In the rows, zero is written as 100.
X: several groups of rows, each row roughly a mix of its group's hidden directions:
X (170 x 10):
array([[ 63, 128,  83, 116, 103, 105,  76,  76,  85, 137],
       [107,  90,  95,  48,  89, 133,  90, 122,  87,  74],
       [ 94, 105,  93,  68, 138,  77, 143,  86,  86,  90],
       [ 81,  81,  97, 144,  86, 104,  68, 113,  84, 134],
       [117,  98, 116, 110,  54, 128,  61, 105, 117,  91],
       [ 83,  64,  85,  94,  84,  46,  91,  94,  79, 100],
       [ 83,  82,  79,  80,  56,  71,  69, 116, 103,  91],
       [ 82,  83, 105, 141,  78, 110,  79, 111,  87, 143],
       [126,  94, 128,  88,  52, 129,  79,  98, 108,  85],
       [ 83, 101,  94,  82, 129,  91,  98, 145,  95,  57],
       [ 83,  84, 103, 105, 104,  93, 143,  76, 116, 146],
       [132, 109,  50,  89,  75,  90, 128,  95, 102, 114],
       [127, 125, 123, 126, 105, 122,  97, 149, 104, 101],
       [129, 113,  95, 101,  85, 139,  61,  67,  94, 106],
       [ 89,  91,  94, 150,  86, 118,  68, 115,  99, 132],
       [103, 116, 109, 134, 100,  96,  62, 130,  92,  61],
       [ 62, 123,  81,  83, 107, 139,  67,  97,  90, 101],
       [101,  86, 115, 128,  56, 121,  63, 114, 104, 120],
       [120,  92, 104, 150, 107,  76, 120,  91, 132, 118],
       [ 60, 137,  97, 102, 101,  87,  83,  70,  73, 120],
       [ 90, 114,  73,  82, 147,  75, 127,  93,  93,  77],
       [128,  99,  50,  87,  70,  73, 118, 107,  96, 107],
       [ 89, 132, 107, 140,  67, 108, 102,  92,  70,  75],
       [130, 105, 123,  54,  92, 113, 129,  89, 109,  75],
       [ 88, 131, 104, 146,  79, 107, 107, 103,  65,  79],
       [ 88, 129,  91, 129,  58, 109, 123,  82,  72,  93],
       [112,  71,  92,  51, 116,  96, 101,  90, 132, 126],
       [106, 125, 100, 136,  90, 111,  70, 121,  84,  59],
       [132,  96,  86, 125,  76, 110,  77,  66,  99, 135],
       [105,  96, 107, 109,  78,  80,  70, 158,  97,  85],
       [ 89, 106,  93, 111,  74, 100,  53, 143, 119,  90],
       [ 97, 120, 109, 140, 104, 101,  68, 126,  78,  66],
       [ 71,  90, 112, 120,  85,  77, 149, 104, 119, 121],
       [ 92, 117, 113, 109,  81, 125,  59, 139, 124,  90],
       [ 74, 105,  63, 138, 137,  84,  88, 111,  95, 112],
       [133, 128, 125, 125, 118, 125, 111, 136,  99, 101],
       [127, 119, 103, 120,  74,  96,  86, 156,  96,  93],
       [121,  63,  82, 128,  91,  86,  98,  77, 100, 142],
       [124,  79,  86, 102, 108,  66,  59, 117,  72,  84],
       [117,  86, 108, 151, 100,  76, 128, 101, 127, 115],
       [106, 109, 103,  94, 124, 124, 139,  50,  98, 114],
       [133,  84,  72, 117,  97, 106,  72,  77,  98, 141],
       [ 68, 138,  96, 132, 110,  86,  96,  64, 108, 118],
       [129, 140, 107, 105, 100, 148, 113, 114, 117, 101],
       [123,  90, 123,  94,  52, 124,  67, 104, 107,  84],
       [ 83, 138, 116,  93,  91, 138, 135,  93, 124,  96],
       [ 84, 118, 107,  94,  97, 138, 133,  75, 126, 131],
       [ 91,  97,  96,  58,  94, 147,  84, 123,  81,  83],
       [122, 125,  92,  68, 114,  94, 115, 106, 134,  59],
       [107,  74,  99,  57, 119,  99, 124,  81, 120, 135],
       [ 85, 134, 101, 100,  94, 141, 128,  81, 129, 118],
       [103, 119, 114,  65, 109,  81, 117,  69, 116,  59],
       [ 68,  88, 113, 108, 102,  85, 159, 104, 118, 105],
       [128, 106,  52,  92,  63,  77, 116, 107,  96, 107],
       [ 88,  81,  84, 103,  71,  61,  65, 133,  97,  93],
       [125,  64, 133,  97, 125,  82, 121, 117, 113,  74],
       [ 60, 139,  94,  99, 105,  88,  81,  67,  79, 116],
       [100,  65,  98, 127,  89,  61, 122,  86, 100, 134],
       [102, 126, 127, 112, 133, 150, 106,  90, 116,  97],
       [120,  65,  81, 127,  92,  82,  98,  80, 100, 145],
       [116,  97, 115, 106,  50, 123,  61, 108, 115,  87],
       [103,  88, 117, 128,  56, 121,  62, 109, 105, 118],
       [148,  64, 108, 102,  86,  93, 127, 124, 114,  91],
       [108, 116, 100,  55, 118,  90, 139,  83, 105,  70],
       [109, 106, 102,  51, 120,  77, 132,  89,  95,  70],
       [ 99,  78,  81,  89, 118,  71, 132,  57,  80, 105],
       [ 81, 104,  75, 109, 152,  80, 128,  99,  85, 115],
       [ 82, 116,  77, 136,  86, 112,  81,  99,  85, 147],
       [113, 106,  92, 109,  56,  84,  76, 149,  99,  98],
       [107,  98, 108, 116, 121,  87,  54, 139, 108,  71],
       [ 86, 107,  82,  96, 151,  80, 138,  88,  88, 109],
       [ 75, 112, 111, 113,  79, 129, 139,  91, 133, 122],
       [104, 111, 109, 114,  77, 102,  65, 156, 109,  89],
       [116, 104, 109, 102, 107, 101,  42, 120, 104,  65],
       [121, 109,  97, 122,  82,  82,  81, 158,  97,  92],
       [ 97,  90,  99, 131,  75,  83, 124,  74, 114, 146],
       [103,  83, 127,  69, 124,  78, 119,  90, 117,  59],
       [103, 108, 108,  64, 123,  96, 157,  84,  97,  99],
       [109, 102, 138,  91, 122,  69, 133,  80, 114,  73],
       [111,  71,  97, 129,  80,  85, 114,  65, 103, 140],
       [ 73,  62,  96,  89,  85,  53,  89,  85,  81, 103],
       [ 82, 119, 100, 146, 108,  74, 106,  72, 110, 131],
       [ 93, 124, 103,  72, 119, 108,  85, 139,  93,  57],
       [ 66,  85, 107,  98, 114,  67, 137, 134, 106,  86],
       [103,  86, 100, 125,  75, 104, 112,  59, 112, 145],
       [ 98,  98,  96, 154,  92,  90, 113,  93, 106, 146],
       [115,  86,  70,  87,  60,  57, 109, 110,  81, 103],
       [ 86,  68,  79,  96,  86,  47,  81, 112,  85,  92],
       [124,  94, 128,  94,  52, 117,  69, 106, 120,  92],
       [ 87,  95, 119,  94, 136, 116, 124,  48,  94, 105],
       [ 82,  85,  98, 145,  80, 125,  76, 101,  81, 132],
       [ 85,  77, 117,  80, 134, 110, 137,  81, 109, 132],
       [ 83, 106,  97, 108,  87, 106, 157,  75,  85, 127],
       [ 80, 116,  87, 108,  63, 115, 134,  65,  79, 115],
       [101,  93,  91,  67,  81, 103, 136,  60, 102, 133],
       [109,  98,  90,  69,  72, 101, 138,  63, 105, 126],
       [133,  67, 112,  80, 101, 111, 118, 127, 119,  65],
       [111, 116, 107, 125, 103,  99,  54, 127,  84,  64],
       [ 89,  61, 106, 113,  97,  58, 128,  91,  98, 131],
       [ 98, 139,  96,  87, 102, 143,  80, 120, 109,  67],
       [ 88,  97,  84,  93,  82,  97, 155,  77, 102, 134],
       [127,  84, 120, 130, 118,  64, 123,  99, 129,  87],
       [102,  88,  89,  66,  99, 112, 140,  68, 104, 136],
       [126,  86, 111,  51, 105,  96, 106, 106, 104,  56],
       [106,  68, 103,  56, 125,  90, 107,  93, 129, 129],
       [ 59, 129,  89, 122, 107,  93,  76,  78,  83, 130],
       [110,  82, 116,  89, 141,  95,  58, 128, 117,  86],
       [101, 130, 102,  74, 111, 144,  83, 126, 104,  70],
       [ 99, 107,  98,  63, 133,  82, 146,  83,  88,  87],
       [111, 101,  81, 119,  92,  95,  59, 145, 124,  83],
       [ 83,  95, 105,  47, 114, 122,  79, 109,  82,  72],
       [ 78, 125, 108, 152,  90, 101, 104, 112,  70,  80],
       [126, 111, 118,  52,  95,  90, 120,  98, 125,  70],
       [116,  78, 118,  77, 137,  93,  67, 120, 130,  90],
       [ 83,  58, 111, 128,  82,  71, 133, 109, 109, 109],
       [117, 101, 114,  49, 115,  80, 134,  88,  99,  78],
       [ 69,  91, 107,  97, 116,  60, 138, 130, 102,  85],
       [108, 117, 107, 129, 102,  99,  59, 129,  94,  60],
       [ 85,  75,  86,  86, 125,  73, 120,  54,  82,  92],
       [107,  72,  96,  79, 144,  97,  93, 127, 137, 108],
       [118,  76, 124, 125, 127,  75, 123, 103, 135,  82],
       [ 92, 119, 123,  59, 123,  87, 100,  83,  95,  57],
       [ 88, 145, 103,  69, 114, 136,  85, 104, 104,  76],
       [ 93, 123,  90, 109,  62, 123, 129,  64,  74, 104],
       [ 84, 133, 109, 103,  86, 140, 133,  90, 131, 111],
       [ 90, 130,  90,  77, 123, 114,  81, 140, 101,  66],
       [ 98, 119, 124, 100, 126, 147, 119,  67, 110, 106],
       [103,  84, 118, 131,  62, 124,  64, 104,  96, 125],
       [ 76,  68, 106, 104, 114,  62, 142, 118, 101,  89],
       [ 89,  62,  98, 129,  93,  72, 140, 111, 113, 117],
       [121,  81, 126, 109,  57, 110,  61, 120, 108, 108],
       [ 65, 131,  77, 113,  86, 123,  79,  90,  83, 131],
       [104,  65, 105, 118,  94,  56, 125,  76,  90, 125],
       [109,  83, 130,  76, 126,  72, 118,  93, 114,  60],
       [ 72,  62,  94,  69, 101,  68,  99,  69,  87,  88],
       [139,  64, 111, 128, 101,  77, 118, 126, 116,  95],
       [134, 104,  89,  95, 106,  87,  51, 111,  72,  76],
       [ 67,  76, 109, 118,  92,  84, 150, 105, 121, 114],
       [128,  81, 106,  51,  98, 109, 105, 116, 102,  60],
       [127, 100,  59,  88,  59,  74, 117, 108,  92, 108],
       [131,  76, 103,  58,  93, 114, 100, 127,  97,  65],
       [ 80,  89, 105, 122,  83,  84, 141,  85, 120, 140],
       [ 96, 118, 102, 141, 109,  59, 110,  68, 120, 115],
       [ 84,  72, 108,  95, 109,  88, 101, 145,  94,  55],
       [131, 138, 101, 109,  85, 142, 111, 121, 117, 114],
       [118,  70,  98,  58, 125,  85,  81, 109, 131, 115],
       [ 82,  88, 116,  52, 114, 103,  80, 113,  63,  81],
       [110, 108, 106,  57, 126,  86, 146,  86, 100,  85],
       [ 87,  90,  92, 151,  92, 112,  71, 119,  98, 134],
       [ 73, 106, 130, 105, 137, 138,  83,  85, 120,  93],
       [ 64, 124,  97,  58, 107, 127,  81,  87,  80,  91],
       [ 61, 130,  88, 128,  99, 109,  88,  80,  89, 138],
       [129, 126, 114, 117, 137, 133, 131, 100, 102, 105],
       [ 82,  94,  68, 124, 117, 103, 141, 131, 121, 113],
       [107,  89,  88,  63,  98, 113, 137,  67, 105, 134],
       [ 77, 125, 109, 142,  80, 106, 125,  90,  64,  94],
       [110,  78, 104, 130,  71,  95, 120,  68, 109, 140],
       [ 69,  75, 108,  85, 130,  93, 107,  50,  92,  94],
       [116, 108, 101,  53, 123,  78, 127,  91, 102,  66],
       [ 67,  71, 102,  80, 106,  81, 104,  50,  86,  95],
       [110,  78, 112,  87, 132,  78,  62, 131, 126,  92],
       [ 69, 128,  74, 100,  81, 135,  80,  94,  83, 127],
       [142,  79, 119, 114,  95,  58, 128, 106, 109,  91],
       [100, 118, 111, 142, 106,  99,  74, 131,  86,  63],
       [115, 103, 100, 106,  69, 100,  53, 125, 129,  76],
       [ 98,  97,  91,  76,  80, 107, 141,  61,  92, 133],
       [ 78, 116, 101, 148, 107,  73, 105,  76, 109, 131],
       [ 71,  95,  87, 150,  94, 104,  69, 100,  89, 129],
       [121, 101,  99, 149,  91,  78, 127,  91, 133, 113],
       [110,  75,  96, 127,  79,  95, 111,  62, 106, 144]])

one row of each group, then the others: which group is each in?
[ 78, 124, 103, 114,  78, 104, 121,  70, 123, 143]
Q
[103, 116,  82,  72, 143,  72, 129,  99, 108,  77]
W
[114,  75, 108,  63, 118, 115,  91, 124, 109,  56]
L
[112, 104,  91, 114,  64,  82,  74, 153, 101,  98]
C
[ 97, 130,  98, 145,  80, 102,  88, 117,  75,  67]
J

[115,  81,  98, 127,  81,  74, 107,  57,  95, 135]
Q
[130,  96, 121,  87,  63, 104,  67, 117, 127,  79]
W
[ 88,  89,  95, 149,  91, 109,  68, 116,  99, 136]
W
[108,  77,  95,  73, 120,  79,  46, 117, 109, 106]
J
[112, 134,  94,  86, 103, 140,  67, 109,  98,  66]
Q
